128 stands for zero in the data rows.
Planes, each given by two rows, then its number:
tensor([096, 150, 127, 153, 126, 114, 170, 140, 181, 112, 166, 123, 135, 127, 128, 139, 187, 122, 155, 134, 090, 151, 158, 128])
tensor([152, 121, 131, 140, 115, 102, 147, 128, 103, 183, 136, 154, 113, 144, 141, 113, 183, 090, 152, 150, 173, 139, 096, 138])
0
tensor([092, 135, 104, 113, 121, 103, 099, 133, 092, 089, 107, 081, 109, 100, 109, 141, 084, 135, 116, 110, 092, 094, 136, 112])
tensor([097, 100, 122, 168, 101, 108, 160, 132, 153, 088, 150, 142, 116, 140, 112, 169, 151, 174, 150, 129, 104, 155, 149, 103])
1
tensor([092, 136, 125, 147, 117, 160, 129, 146, 133, 084, 158, 143, 158, 122, 110, 144, 163, 081, 174, 132, 085, 102, 146, 122])
tensor([088, 113, 077, 109, 098, 158, 119, 129, 107, 102, 078, 108, 090, 118, 143, 110, 117, 150, 119, 120, 102, 090, 107, 124])
2
tensor([080, 097, 123, 129, 113, 142, 115, 125, 113, 080, 107, 096, 138, 087, 083, 117, 107, 137, 108, 135, 081, 105, 131, 103])
tensor([145, 081, 125, 119, 156, 182, 112, 109, 106, 151, 131, 111, 136, 123, 135, 112, 112, 116, 121, 123, 160, 145, 058, 101])
3
tensor([086, 101, 093, 140, 095, 153, 123, 101, 108, 083, 143, 128, 121, 090, 113, 117, 112, 108, 121, 141, 070, 099, 143, 121])
tensor([090, 121, 123, 170, 144, 111, 168, 128, 177, 114, 134, 139, 147, 137, 129, 145, 157, 134, 163, 101, 104, 149, 152, 180])
4
tensor([126, 125, 124, 097, 137, 145, 075, 107, 080, 121, 109, 136, 160, 104, 127, 108, 097, 128, 098, 118, 123, 071, 091, 115])
tensor([113, 108, 076, 115, 096, 128, 125, 143, 124, 105, 130, 085, 074, 100, 106, 142, 099, 133, 104, 104, 100, 120, 168, 120])
5
tensor([111, 154, 121, 151, 115, 151, 167, 173, 176, 109, 140, 136, 126, 136, 105, 106, 154, 125, 165, 120, 098, 162, 167, 155])
tensor([078, 087, 106, 136, 096, 132, 116, 134, 110, 077, 122, 128, 137, 120, 110, 156, 150, 128, 135, 123, 075, 082, 112, 113])
6
tensor([082, 123, 139, 169, 101, 126, 150, 110, 150, 097, 135, 124, 158, 129, 100, 106, 161, 174, 148, 159, 086, 124, 146, 144])
tensor([168, 092, 168, 159, 118, 120, 145, 139, 146, 162, 125, 151, 142, 168, 129, 152, 147, 154, 155, 113, 170, 170, 138, 138])
7
tensor([084, 159, 101, 099, 141, 137, 100, 155, 090, 095, 111, 135, 143, 088, 132, 095, 092, 133, 128, 130, 104, 084, 113, 135])
tensor([096, 103, 098, 101, 091, 127, 138, 149, 159, 082, 157, 106, 142, 118, 107, 188, 135, 116, 117, 133, 103, 132, 160, 141])
8
tensor([085, 171, 116, 102, 112, 127, 109, 104, 105, 090, 103, 123, 123, 081, 126, 134, 114, 103, 110, 144, 087, 095, 111, 096])
tensor([154, 090, 127, 107, 139, 135, 102, 121, 120, 153, 093, 103, 087, 121, 168, 093, 080, 137, 106, 117, 146, 134, 091, 100])
9
tensor([092, 126, 100, 118, 091, 111, 135, 139, 121, 078, 082, 122, 119, 091, 095, 145, 106, 127, 111, 108, 083, 112, 144, 098])
tensor([090, 109, 113, 128, 110, 117, 156, 110, 154, 114, 166, 159, 111, 134, 130, 139, 161, 135, 168, 110, 101, 171, 163, 172])
10
tensor([084, 139, 096, 131, 098, 104, 107, 116, 112, 093, 100, 105, 125, 084, 101, 105, 110, 135, 105, 134, 090, 100, 141, 087])
tensor([160, 089, 125, 174, 113, 117, 123, 130, 158, 156, 127, 110, 149, 104, 163, 126, 078, 119, 106, 162, 152, 135, 164, 106])
11
tensor([111, 130, 146, 156, 139, 088, 178, 149, 188, 106, 129, 144, 111, 152, 144, 111, 148, 132, 142, 146, 112, 179, 144, 136])
tensor([112, 113, 115, 092, 129, 068, 127, 106, 122, 092, 123, 107, 105, 099, 134, 115, 071, 135, 078, 147, 106, 130, 126, 130])
12
tensor([128, 140, 101, 097, 138, 106, 085, 100, 064, 132, 090, 106, 135, 111, 113, 132, 107, 133, 108, 119, 126, 079, 096, 116])
tensor([089, 124, 144, 123, 085, 113, 126, 145, 130, 079, 159, 104, 143, 108, 100, 156, 127, 073, 137, 115, 094, 102, 127, 153])
13
tensor([110, 124, 120, 138, 108, 098, 171, 160, 155, 115, 146, 145, 103, 144, 115, 166, 154, 104, 154, 068, 109, 157, 152, 139])
tensor([158, 090, 171, 176, 171, 148, 144, 143, 130, 157, 125, 140, 109, 165, 151, 117, 147, 120, 161, 147, 161, 148, 122, 144])
14
tensor([116, 163, 144, 167, 115, 109, 174, 135, 174, 112, 135, 156, 146, 159, 100, 141, 153, 103, 130, 112, 113, 160, 173, 141])
tensor([161, 118, 180, 130, 131, 156, 127, 095, 132, 163, 129, 125, 120, 142, 149, 163, 111, 144, 084, 072, 155, 154, 139, 132])
15
Each row below is the sum of one point from each of 2 of these planes. After each row, the numbers of its planes, the largest part first:
tensor([157, 126, 169, 147, 141, 141, 152, 118, 156, 159, 151, 190, 168, 162, 149, 125, 177, 134, 150, 161, 161, 162, 106, 138]) 1 5
tensor([130, 102, 129, 161, 110, 115, 125, 132, 151, 124, 124, 117, 147, 106, 137, 133, 090, 123, 115, 157, 123, 127, 172, 120]) 11 3
tensor([151, 131, 150, 144, 142, 094, 153, 142, 151, 153, 155, 146, 130, 139, 114, 148, 133, 115, 133, 106, 145, 167, 145, 136]) 2 14
tensor([149, 139, 123, 106, 133, 123, 096, 095, 110, 153, 113, 115, 144, 112, 128, 103, 095, 156, 089, 155, 152, 126, 110, 120]) 14 2
tensor([113, 114, 121, 129, 133, 150, 137, 114, 131, 139, 166, 137, 120, 146, 151, 114, 156, 127, 165, 136, 133, 130, 118, 163]) 10 2
tensor([100, 127, 147, 159, 126, 101, 153, 126, 139, 098, 131, 143, 141, 140, 121, 156, 147, 156, 158, 134, 112, 146, 125, 109]) 1 5
tensor([086, 151, 132, 148, 135, 097, 178, 145, 203, 075, 151, 118, 125, 127, 132, 128, 149, 144, 136, 132, 070, 167, 170, 128]) 0 12
tensor([129, 122, 159, 166, 137, 125, 156, 159, 157, 116, 179, 160, 154, 144, 116, 165, 173, 072, 187, 111, 114, 152, 167, 135]) 2 14
tensor([143, 108, 154, 127, 150, 104, 101, 098, 104, 138, 146, 140, 156, 125, 131, 166, 126, 109, 116, 139, 137, 106, 113, 102]) 6 2
tensor([091, 088, 102, 100, 110, 139, 085, 100, 075, 096, 102, 115, 123, 113, 145, 153, 115, 126, 115, 125, 106, 057, 087, 096]) 6 2
tensor([084, 150, 106, 122, 092, 116, 144, 146, 141, 082, 161, 140, 140, 118, 095, 164, 157, 091, 150, 084, 075, 120, 155, 119]) 14 2
tensor([118, 132, 129, 138, 113, 136, 153, 112, 157, 118, 128, 165, 129, 125, 136, 137, 160, 135, 139, 144, 119, 143, 118, 108]) 1 9
tensor([107, 176, 102, 124, 138, 119, 132, 113, 136, 118, 146, 128, 123, 123, 143, 109, 145, 121, 127, 149, 103, 110, 130, 149]) 7 3
tensor([148, 088, 142, 154, 130, 133, 153, 133, 158, 144, 148, 155, 123, 161, 140, 127, 149, 163, 137, 126, 150, 171, 137, 127]) 1 9
tensor([115, 125, 097, 117, 108, 134, 142, 133, 134, 131, 085, 110, 087, 132, 132, 097, 115, 172, 116, 113, 121, 142, 125, 144]) 2 6
tensor([111, 144, 139, 168, 139, 091, 194, 139, 181, 153, 156, 145, 141, 148, 140, 134, 220, 109, 180, 127, 133, 170, 139, 168]) 0 4
tensor([091, 146, 119, 145, 114, 108, 141, 136, 121, 088, 147, 122, 142, 126, 088, 171, 151, 138, 144, 122, 094, 116, 162, 130]) 9 1
tensor([104, 105, 105, 176, 090, 098, 187, 164, 175, 097, 160, 107, 071, 142, 108, 177, 159, 167, 153, 123, 105, 185, 183, 117]) 5 1
tensor([101, 136, 143, 113, 127, 122, 137, 141, 126, 097, 131, 136, 123, 140, 103, 139, 148, 140, 139, 119, 098, 113, 146, 154]) 3 11
tensor([183, 123, 157, 150, 148, 123, 122, 102, 089, 200, 107, 153, 110, 158, 142, 090, 134, 124, 132, 130, 193, 146, 088, 123]) 8 0
tensor([070, 088, 079, 129, 081, 150, 124, 143, 118, 076, 104, 115, 123, 119, 121, 133, 149, 142, 142, 114, 066, 085, 119, 121]) 6 2
tensor([119, 133, 161, 156, 112, 133, 157, 121, 150, 113, 124, 127, 135, 127, 101, 149, 122, 130, 103, 100, 112, 144, 166, 130]) 15 3
tensor([142, 129, 144, 099, 158, 162, 132, 122, 113, 146, 147, 146, 118, 167, 135, 135, 158, 122, 149, 105, 157, 147, 075, 151]) 11 3
tensor([127, 092, 124, 157, 121, 115, 152, 137, 149, 124, 147, 131, 111, 149, 131, 140, 134, 163, 140, 122, 127, 155, 143, 124]) 1 9
tensor([081, 127, 127, 102, 131, 139, 127, 127, 100, 090, 112, 114, 119, 113, 088, 122, 144, 133, 127, 113, 092, 109, 112, 123]) 3 11
tensor([114, 123, 113, 121, 118, 076, 161, 122, 132, 135, 158, 118, 116, 112, 136, 124, 162, 107, 133, 159, 127, 137, 124, 132]) 0 12
tensor([051, 093, 087, 136, 086, 159, 121, 151, 113, 056, 118, 128, 134, 112, 108, 147, 161, 114, 157, 125, 052, 064, 116, 111]) 6 2
tensor([078, 151, 082, 105, 085, 157, 105, 124, 115, 073, 131, 118, 146, 105, 117, 128, 137, 113, 137, 128, 073, 078, 134, 112]) 2 14
tensor([197, 100, 158, 140, 120, 111, 130, 103, 099, 200, 118, 148, 099, 165, 143, 123, 160, 105, 130, 137, 198, 147, 095, 132]) 0 8
tensor([105, 122, 084, 112, 101, 154, 109, 142, 097, 098, 048, 098, 097, 101, 124, 110, 090, 141, 095, 129, 116, 080, 095, 096]) 2 10
tensor([170, 122, 116, 104, 138, 135, 104, 122, 091, 170, 063, 085, 092, 129, 165, 089, 085, 175, 068, 145, 179, 104, 077, 118]) 2 10
tensor([156, 144, 145, 123, 159, 139, 087, 114, 059, 163, 080, 150, 114, 128, 144, 066, 087, 140, 118, 125, 162, 098, 078, 124]) 8 0
tensor([129, 103, 109, 143, 101, 134, 172, 148, 162, 127, 154, 118, 078, 133, 121, 149, 141, 140, 128, 125, 123, 167, 166, 128]) 5 1
tensor([186, 128, 144, 084, 120, 136, 080, 133, 064, 171, 102, 132, 110, 139, 131, 102, 089, 130, 084, 148, 188, 108, 085, 087]) 4 0
tensor([158, 126, 154, 138, 139, 156, 152, 137, 167, 157, 146, 152, 133, 140, 154, 095, 146, 106, 135, 136, 150, 163, 135, 144]) 13 1
tensor([126, 108, 148, 176, 122, 144, 183, 142, 188, 127, 166, 170, 119, 159, 141, 135, 164, 162, 156, 142, 134, 192, 166, 121]) 13 1
tensor([164, 154, 162, 135, 150, 110, 157, 140, 171, 165, 148, 139, 133, 144, 115, 109, 123, 133, 123, 128, 159, 188, 154, 153]) 2 6
tensor([105, 172, 130, 153, 107, 085, 170, 151, 166, 100, 134, 156, 137, 150, 107, 142, 160, 110, 150, 137, 100, 134, 188, 152]) 15 3
tensor([172, 133, 166, 121, 163, 098, 113, 098, 108, 162, 151, 135, 141, 135, 143, 144, 110, 123, 114, 139, 169, 141, 121, 117]) 6 2
tensor([143, 116, 124, 119, 125, 096, 138, 121, 104, 143, 127, 135, 111, 124, 133, 115, 135, 102, 118, 148, 148, 127, 114, 135]) 0 12
tensor([132, 136, 151, 148, 136, 114, 142, 132, 153, 129, 184, 156, 152, 139, 119, 140, 151, 104, 166, 128, 122, 159, 157, 149]) 2 10
tensor([122, 118, 134, 144, 152, 115, 140, 131, 144, 138, 105, 134, 142, 143, 135, 131, 120, 144, 146, 099, 144, 138, 131, 165]) 4 0
tensor([150, 141, 167, 129, 119, 118, 129, 116, 135, 156, 129, 135, 113, 144, 151, 159, 124, 146, 103, 096, 141, 139, 162, 148]) 15 3
tensor([159, 163, 165, 129, 125, 111, 144, 125, 150, 160, 137, 151, 111, 154, 156, 160, 133, 142, 118, 094, 151, 142, 165, 159]) 3 15
tensor([150, 155, 155, 167, 100, 083, 166, 146, 166, 154, 128, 172, 135, 176, 136, 157, 169, 157, 162, 126, 150, 152, 186, 172]) 3 7
tensor([118, 139, 145, 154, 098, 099, 149, 139, 142, 110, 122, 140, 133, 138, 111, 135, 147, 156, 152, 133, 110, 128, 174, 150]) 3 7
tensor([147, 130, 142, 139, 138, 176, 109, 144, 128, 137, 108, 141, 142, 150, 125, 140, 125, 141, 146, 105, 145, 125, 133, 125]) 12 0
tensor([103, 126, 123, 109, 122, 087, 139, 113, 132, 103, 146, 103, 115, 100, 129, 127, 107, 132, 103, 139, 095, 131, 134, 130]) 12 0
tensor([088, 103, 129, 153, 109, 136, 120, 138, 121, 082, 152, 141, 157, 123, 106, 164, 163, 096, 156, 131, 072, 096, 131, 120]) 6 2
